(in the rows, 128 means zero)
Each path below is one point turned by a fixed rotation once a step. After each direction that follows a path, write how fast that rotation turns it, in degrees each step (0 if it stays still).
Each turn is a multiple of 5 degrees from 10 to 175, or 0.
Each row of a path follows its step; steps can be skipped.
Path 1:
step 0: [125 125 123 135 127 122 118 126 144 127 130 128 124 131 128 129 140 121
 136 133 123 118 126 127 134 135 127 133 127 127 129 141 128 131 126 137
 125 129 123 116 126 140 137 138 130 128 133 139 126]
step 1: [128 132 122 121 132 123 134 125 119 134 127 137 122 122 119 129 125 137
 131 131 121 121 133 125 138 139 127 129 135 141 127 140 127 123 121 131
 125 130 127 130 132 121 145 137 129 126 127 127 133]
step 3: [137 132 121 133 119 127 131 123 131 121 117 122 137 123 130 124 116 128
 131 134 114 127 127 131 130 136 123 127 112 116 120 124 121 123 136 130
 131 120 133 127 136 123 130 125 126 129 129 132 130]
step 4: [135 126 136 128 129 128 133 129 133 141 134 123 132 119 132 127 126 135
 131 138 124 122 131 131 133 134 121 127 128 122 132 121 137 133 134 129
 147 124 124 137 119 128 134 117 127 128 117 123 126]
step 5: [134 133 142 126 127 129 128 131 134 133 137 129 125 135 123 131 117 117
 138 119 122 129 118 119 135 130 123 135 134 123 122 127 131 134 134 127
 126 128 128 129 115 139 125 128 125 126 123 141 125]
step 6: [127 133 125 123 117 131 131 128 116 127 130 133 124 129 138 122 127 131
 131 130 128 129 120 130 141 134 126 126 139 121 128 132 135 134 138 132
 129 138 121 108 128 131 131 137 125 122 133 129 138]
step 7: [120 124 128 124 133 131 129 114 128 123 126 123 119 119 127 139 136 118
 128 132 130 122 135 121 132 129 123 140 137 119 136 138 133 129 125 138
 133 135 131 127 136 131 133 130 117 122 129 124 130]
step 9: [131 118 123 119 132 120 133 132 130 131 118 123 127 132 142 112 132 130
 137 127 126 122 128 132 130 133 123 137 126 126 122 129 137 124 136 122
 128 122 127 130 137 123 130 135 129 134 121 119 117]
step 11: [127 139 131 126 123 114 132 126 129 132 148 130 129 131 129 124 131 127
 141 137 125 123 127 127 130 127 132 128 124 130 127 115 127 131 129 129
 132 121 117 119 123 123 135 122 117 128 125 132 137]
step 12: [129 130 125 133 125 124 130 118 124 129 129 117 121 126 132 127 128 134
 142 122 123 123 134 125 132 130 114 128 128 125 130 138 126 141 122 135
 119 130 116 129 118 137 124 132 121 133 127 138 128]
Speeds:
[127 129 130 128 129 128 128 131 131 128 128 129 127 126 129 128 126 128
 128 131 129 129 126 129 129 128 130 128 128 130 124 125 131 128 126 129
 127 127 124 126 124 132 130 129 126 126 128 128 124]	65
[131 125 127 130 127 128 125 128 128 125 127 129 128 125 129 128 127 129
 130 131 128 129 130 127 129 130 128 128 130 130 130 129 126 130 128 129
 129 128 131 124 129 131 130 125 130 129 129 123 125]	115
[127 128 129 131 126 126 126 128 128 125 130 128 131 129 127 128 126 124
 127 128 126 126 126 129 128 128 129 126 126 130 128 128 127 122 130 128
 126 129 132 125 126 128 130 130 129 128 126 130 130]	140
[128 127 126 126 128 126 128 127 130 127 126 127 126 127 127 130 126 132
 128 128 132 129 126 130 127 125 128 131 126 129 126 131 131 125 127 126
 129 129 130 127 132 128 131 125 129 127 127 130 128]	55
Path 2:
step 0: [111 130 117 136 126 123 123 130 128 131 126 133 139 130 130 132 132 129
 133 134 118 122 133 118 128 121 126 118 126 129 131 115 134 125 131 121
 117 124 136 135 124 121 123 121 138 131 131 122 123]
step 1: [126 130 130 119 139 130 111 130 130 126 130 129 129 121 123 125 128 123
 136 125 122 135 132 131 123 127 127 123 126 128 140 132 128 113 140 130
 133 123 124 140 121 128 131 132 137 126 125 144 122]
step 2: [130 146 127 136 120 117 137 133 127 135 120 126 128 114 130 131 128 131
 119 128 121 130 128 123 115 120 123 120 131 123 133 122 125 116 134 129
 126 126 128 124 127 131 143 123 129 133 134 129 128]
step 4: [125 125 127 135 126 120 126 118 135 127 140 129 121 122 125 129 119 136
 130 115 126 130 122 137 124 127 126 128 127 119 135 121 134 120 135 130
 129 114 128 130 129 133 138 132 126 132 124 138 111]
step 5: [127 136 123 121 128 126 128 126 131 134 128 135 136 127 130 133 129 125
 131 123 132 109 135 123 121 127 116 131 136 121 133 128 130 112 129 124
 125 132 131 120 125 143 137 129 127 130 128 116 128]
step 6: [119 126 136 136 133 118 116 123 128 129 125 124 127 132 131 126 129 136
 132 132 128 122 134 134 135 114 127 134 128 128 143 135 128 127 136 130
 125 113 134 131 116 127 128 132 115 126 131 120 127]
step 7: [125 127 120 131 132 122 115 127 134 129 134 133 125 120 131 122 130 133
 121 136 130 119 128 133 120 114 126 130 133 121 123 127 125 119 129 127
 121 125 119 124 142 130 129 141 140 132 127 131 116]
step 8: [132 143 122 127 126 128 116 136 134 145 125 119 131 131 127 136 130 134
 136 121 128 116 127 119 134 122 128 126 139 123 130 137 126 127 131 128
 131 126 118 135 124 133 135 127 128 117 133 123 123]
step 9: [127 119 127 134 131 120 123 116 133 127 118 133 134 126 137 133 126 144
 135 140 125 128 126 121 122 119 134 130 134 123 139 122 119 123 134 128
 129 118 127 134 137 126 126 122 124 122 126 134 135]
step 11: [131 136 123 126 121 127 124 124 133 135 124 128 121 118 125 129 110 125
 141 143 133 124 129 123 129 127 119 123 130 118 129 119 130 128 134 128
 130 123 119 140 116 133 130 125 118 124 134 127 128]
Speeds:
[130 130 127 127 129 130 127 130 130 125 131 129 127 127 125 129 129 130
 125 128 127 130 130 132 128 129 130 126 130 124 129 124 127 127 125 127
 130 130 126 126 125 132 128 129 128 126 130 129 127]	120
Path 3:
step 0: [148 122 119 128 137 133 123 125 134 125 128 121 115 116 125 128 130 115
 127 125 137 127 119 130 133 129 126 128 126 124 127 125 123 138 132 118
 121 125 134 122 144 129 130 138 123 114 128 126 129]
step 1: [129 112 123 124 127 126 126 137 129 127 114 139 133 123 129 126 134 124
 133 126 129 135 120 127 132 132 134 126 139 123 135 123 119 115 119 120
 134 119 143 126 138 142 133 121 125 126 127 123 127]
step 3: [125 128 129 118 125 118 124 126 130 123 124 129 123 127 128 134 138 125
 122 136 134 135 142 136 123 120 118 139 110 123 143 130 128 121 130 121
 125 135 140 131 134 140 132 121 131 123 133 127 129]
step 4: [128 126 132 134 132 130 138 112 132 119 121 125 129 124 130 141 132 127
 148 126 135 120 130 131 128 120 128 126 126 125 129 136 131 121 134 124
 132 122 127 140 124 146 134 130 141 130 129 128 134]
step 5: [133 128 133 130 127 141 131 126 134 126 122 125 121 136 119 126 149 115
 133 133 133 114 124 125 122 132 127 124 118 136 120 129 126 132 137 129
 133 138 142 134 132 131 128 123 129 119 125 137 121]
step 6: [129 131 122 128 123 130 138 124 127 125 128 136 121 127 143 125 127 119
 142 119 134 121 131 122 148 128 127 123 131 123 132 117 137 128 129 135
 129 133 140 124 137 136 136 117 123 116 130 132 130]
step 8: [121 128 139 133 137 125 132 120 134 124 143 136 106 129 130 122 137 133
 127 128 123 124 142 127 129 129 123 131 123 133 129 131 124 126 119 128
 124 122 133 127 146 128 123 121 121 126 128 121 138]
step 9: [124 136 125 125 128 122 138 126 125 119 129 142 125 128 141 130 139 145
 133 122 129 138 121 128 125 130 118 119 116 133 134 141 128 131 126 128
 139 126 132 139 126 135 132 127 129 132 132 118 122]
step 11: [136 122 128 117 120 131 121 123 139 130 128 133 126 130 131 127 130 133
 143 128 131 143 117 119 129 125 118 130 128 128 115 137 135 125 124 134
 123 132 146 128 142 126 131 130 122 120 127 133 124]
step 12: [127 121 126 137 124 139 137 127 133 132 128 136 139 118 132 132 121 143
 136 131 131 124 119 117 117 134 126 116 134 130 134 124 129 119 126 132
 130 129 128 119 133 129 129 126 122 111 128 126 143]
Speeds:
[123 129 126 126 127 127 127 128 129 128 126 130 131 130 128 127 128 131
 130 128 132 129 129 130 132 132 129 127 131 125 126 130 129 128 129 130
 130 126 128 131 129 129 130 130 128 128 129 127 132]	140
